[[146 106 128 114]
 [139 145 127 137]
 [148 107 109 107]] => 127

[[135 145 123 108 134]
 [137 150 116 111 119]] => 108

[[127 105 128 128 124 126 126]
 [126 125 129 123 127 126 130]] => 126

[[128 117 134 108 144]
 [142 105 128 111 152]
 [137 150 138 123 117]] => 111

[[149 130 143 120 117 115 126]
 [151 129 146 121 113 113 126]] => 115

[[127 132 137 116 146]
 [114 134 131 120 153]
 [115 134 131 119 153]] => 120

[[133 149 133 124]
 [140 123 120 115]
 [124 119 121 127]] => 120

[[123 137 129 126 128 126]
 [127 140 117 156 116 117]
 [125 128 133 143 118 116]] => 116

[[128 123 143 118 145 149 104]
 [106 128 115 140 119 115 144]
 [152 135 127 117 121 113 141]] => 115
---
[[124 126 125 124 124 126 123]
 [139 118 138 138 137 117 125]
 [141 128 140 141 144 129 150]] --> 144

[[112 133 139 138 117 145]
 [106 104 131 154 125 134]
 [103 141 147 118 156 131]] --> 118

[[121 101 102 125 110]
 [124 120 120 127 122]
 [131 126 126 129 128]] --> 126

[[143 131 146 126 124 123]
 [114 130 111 126 128 130]
 [152 131 157 126 124 121]] --> 126

[[102 143 108 125 119 134]
 [109 129 130 104 150 124]
 [143 131 123 154 127 155]] --> 154

[[136 117 117 119]
 [152 115 119 127]
 [136 118 117 119]] --> 118

[[121 122 119 130 132 149 119]
 [105 143 138 142 145 146 144]
 [149 147 146 143 140 147 144]] --> 140

[[130 123 131 116 129 140]
 [128 120 128 116 128 137]
 [128 136 128 149 129 120]] --> 149

[[114 131 131 153]
 [118 128 126 141]
 [131 121 117 111]] --> 121

[[128 153 126 118 125]
 [ 98 134 121 119 127]
 [ 99 133 117 118 130]] --> 117
---
[[128 133 134 129]
 [129  98 134 144]
 [126 121 129 133]] → 128, 133

[[129 131 135 132 122 133 135]
 [153 106 100 137 152 102 133]
 [141 147 132 137 134 106  99]] → 129, 99

[130 125 135 124 155] → 130, 155

[[124 123 125 124 136 120 126]
 [118 116 119 121 154 106 128]] → 124, 128

[ 99 125 157 148 154 134 130] → 99, 130

[115 102 137 133] → 115, 133

[134 153 129 124 152] → 134, 152

[140 116 129 112 106] → 140, 106

[[133 100 120 121]
 [132 111 124 125]] → 133, 125
---
[[111 134 155 112 139]
 [134 134 126 113 155]
 [129 134 117 119 137]] value 155

[[154 107 103 109]
 [149 110 107 113]] value 109

[[140 138 122 122  98 152]
 [131 127 126 126 130 130]] value 152

[[153 117 111 108 114 114 112]
 [128 126 127 127 128 127 128]] value 112

[[101 127 130 132 125]
 [102 127 130 133 124]
 [134 129 128 127 128]] value 124

[[105 109 117 117 148]
 [129 126 119 118 139]] value 148

[[105 140 144 129 124 127 120]
 [138 129 132 125 123 127 134]] value 120

[[128 128 127 129 127 128]
 [125 126 125 132 122 126]
 [112 118 120 147 106 122]] value 126

[[136 103 109 107 118]
 [143 137 141 131 137]] value 118

[[119 118 150 107 130 106]
 [122 120 143 113 130 112]] value 106
---
[[128 128 126 121 127 127 127 129 126 128 128 126]
 [128 128 127 126 128 128 127 128 113 128 128 127]
 [128 128 126 120 128 128 127 129 134 128 128 126]
 [128 128 126 120 127 127 126 130 111 128 128 126]
 [128 128 127 125 128 128 128 128 135 128 128 127]
 [128 128 126 121 127 128 126 131 103 128 128 126]
 [128 128 126 121 128 128 127 129 124 128 128 126]
 [128 128 126 121 128 128 127 129 131 128 128 126]
 [128 128 128 126 128 128 127 128 111 128 128 127]
 [128 128 128 127 128 128 127 128 111 128 128 127]
 [128 128 126 121 128 128 127 129 131 128 128 126]] ⇒ 127

[[157 134 139 135 117 127 121 131 125 123 131 129]
 [130 129 119 117 131 131 143 128 127 114 132 124]
 [153 133 126 127 119 127 129 119 125 126 127 125]
 [114 129 131 136 138 134 124 136 135 128 119 135]
 [116 123 127 139 131 131 138 124 139 126 129 128]
 [117 121 119 130 131 131 124 126 116 124 133 129]
 [146 120 122 115 122 107 128 128 129 134 137 130]
 [127 133 113 124 136 133 111 128 124 128 140 127]
 [123 121 132 133 138 140 112 125 122 134 108 133]
 [136 130 130 124 126 113 127 120 123 136 142 122]
 [148 123 128 128 128 124 118 124 128 126 138 135]] ⇒ 122

[[117 118 126 136 121 122 130 137 112 125 140 125 119 128 134]
 [139 136 130 123 134 134 124 121 144 129 116 131 135 128 120]
 [140 142 128 113 137 136 129 115 142 136 115 133 139 128 127]
 [133 122 133 143 126 128 117 135 143 115 123 126 127 128 110]
 [129 137 124 113 132 131 136 119 123 140 127 131 132 128 140]
 [137 126 134 140 129 130 117 132 148 116 119 127 130 128 108]
 [127 119 132 143 123 125 120 137 133 117 129 125 123 128 116]
 [133 139 126 112 134 132 134 117 128 139 123 132 135 128 136]
 [140 141 129 115 137 136 128 116 143 135 115 132 138 128 125]
 [120 131 122 114 128 126 141 123 108 141 137 130 127 128 149]
 [138 134 131 126 133 133 123 123 145 127 117 130 134 128 118]] ⇒ 149

[[128 128 128 128 128 128 128 128 128]
 [134 111 136 129 128 115 120 120 127]
 [121 142 149 130 120 109 143 129 126]
 [124 138 143 129 122 115 139 129 126]
 [133 113 137 126 128 117 118 119 122]
 [132 121 132 126 132 110 112 131 132]
 [129 122 137 120 128 118 109 121 117]
 [133 117 133 128 130 114 118 126 131]] ⇒ 117

[[119 127 134 118 132 139 117 133 142]
 [133 114 130 121 122 121 125 150 137]
 [122 104 124 134 131 140 128 126 144]
 [117 123 132 123 127 141 132 120 131]
 [134 118 133 134 126 136 133 134 118]
 [127 152 128 133 128 137 130 136 119]] ⇒ 118
---
[[138 149 117 108 122]
 [138 104 101 128 109]
 [138 113 154 157 131]] result: 117

[[102 102 134 133 133 131]
 [130 118 140 135 151 132]] result: 133

[102 125 141 130] result: 125

[151 119 122 142] result: 119

[119 144 153 149 155 105 123] result: 155

[115 117 131 124 114 101 129] result: 114

[123 127 128 137 152] result: 128
---
[[128 128 131 129 124 133 132]
 [123 121 122 122 151 107 135]
 [131 137 124 121 135 114 124]]	128

[[113 126 141 129 132 131 127]
 [118 122 139 155 125 108 119]
 [107 126 147 125 138 133 125]]	113

[[127 130 129 129 129 129 130]
 [126 101 129 131 134 121 125]
 [128 128 128 127 127 129 127]]	127

[[136 135 124 136 137 105]
 [113 117 154 111 111 104]
 [120 134 152 129 135 104]]	136

[[138 112 148 131 128]
 [136 104 135 121 142]
 [121 145 109 119 129]]	138

[[137 135 120 133 135]
 [145 136 150 134 118]
 [133 133 126 131 127]]	137
---
array([[157, 106, 100, 110, 114],
       [128, 128, 128, 129, 129],
       [131, 125, 126, 125, 123]])
128

array([[135, 132, 142, 135],
       [141, 106, 137, 140],
       [149, 101, 142, 154]])
141

array([[143, 139, 146, 102],
       [143, 120, 143, 128],
       [106, 142, 139, 142]])
143

array([[ 99, 128, 123, 114, 128, 126],
       [105, 128, 124, 117, 132, 126],
       [124, 128, 127, 124, 134, 127]])
105

array([[128, 127, 130, 126, 128],
       [121, 121, 151, 109, 127],
       [119, 121, 154, 105, 125]])
121

array([[120,  99, 112, 114],
       [124, 121, 127, 123],
       [122, 115, 124, 119]])
124

array([[128, 105, 106, 124],
       [139, 131, 128, 140],
       [138, 137, 135, 127]])
139
---
array([157, 108, 107, 112])	157
array([117,  98, 126, 129, 118])	117
array([134, 134, 156, 131, 142])	134
array([121, 142, 129, 150, 124, 155])	121
array([133, 143, 103, 136, 101])	133
array([121, 128, 112, 144, 148, 106, 135])	121
array([132, 133, 154, 116, 138, 117])	132
array([128, 120, 155, 131, 136])	128
array([113, 154, 140, 133, 129, 156, 128])	113
array([112, 154, 111, 145, 130, 124])	112
---
[114 145 118 110 154 128 136]: 154, 110

[[111 135 154 104 150 153 158]
 [146 135 127 110 152 122 122]]: 158, 104

[158 141 120 123 140]: 158, 120

[[137 110 138 133 127 110 153]
 [131 135 138 143 103 135 135]]: 153, 103

[[131 150 121 142 115]
 [141 156 137 134 126]]: 156, 115

[129 105 143 122 124 121]: 143, 105
---
[[112 132 115 137  99]
 [135 121 135 125  99]
 [127 129 126 129  99]] → 132

[[134 121 136 127 148 134 123]
 [134 114 135 133 103 134 157]
 [125 131 122 131 100 125 143]] → 121

[[133 121 129 133 134 122 126]
 [114 106 143 143 119 138 137]
 [123 138 121 124 120 134 131]] → 121

[[128 128 130 130 128 126 129]
 [125 127 110 108 130 134 141]
 [130 115 146 114 151 123 122]] → 128

[[125 142 105 111 147]
 [109 119 130 134 136]
 [129 124 133 126 119]] → 142

[[116 143 120 126 116 131 139]
 [121 151 133 120 144 129 135]
 [121 151 132 120 144 128 136]] → 143

[[122 122 147 136 121 123]
 [121 123 147 135 124 127]
 [120 123 150 139 120 123]] → 122
---
array([[105, 147, 126, 131],
       [145, 117, 132, 127]]) -> 132

array([[139, 138, 133, 158, 138, 143, 105],
       [131, 121, 115, 100, 119, 119, 144]]) -> 119

array([[131, 123, 136, 132, 140, 119, 133],
       [125, 105, 115, 122, 128, 129, 119]]) -> 129

array([[131, 147, 119, 134, 120],
       [120, 129, 135, 126, 153]]) -> 126

array([[132, 108, 127, 127, 137, 150, 132],
       [137, 129, 125, 129, 125, 131, 124]]) -> 131

array([[110, 130, 104, 139],
       [114, 127, 107, 136]]) -> 107

array([[118, 151, 146, 130, 129, 126, 125],
       [110, 141, 147, 123, 123, 120, 135]]) -> 120
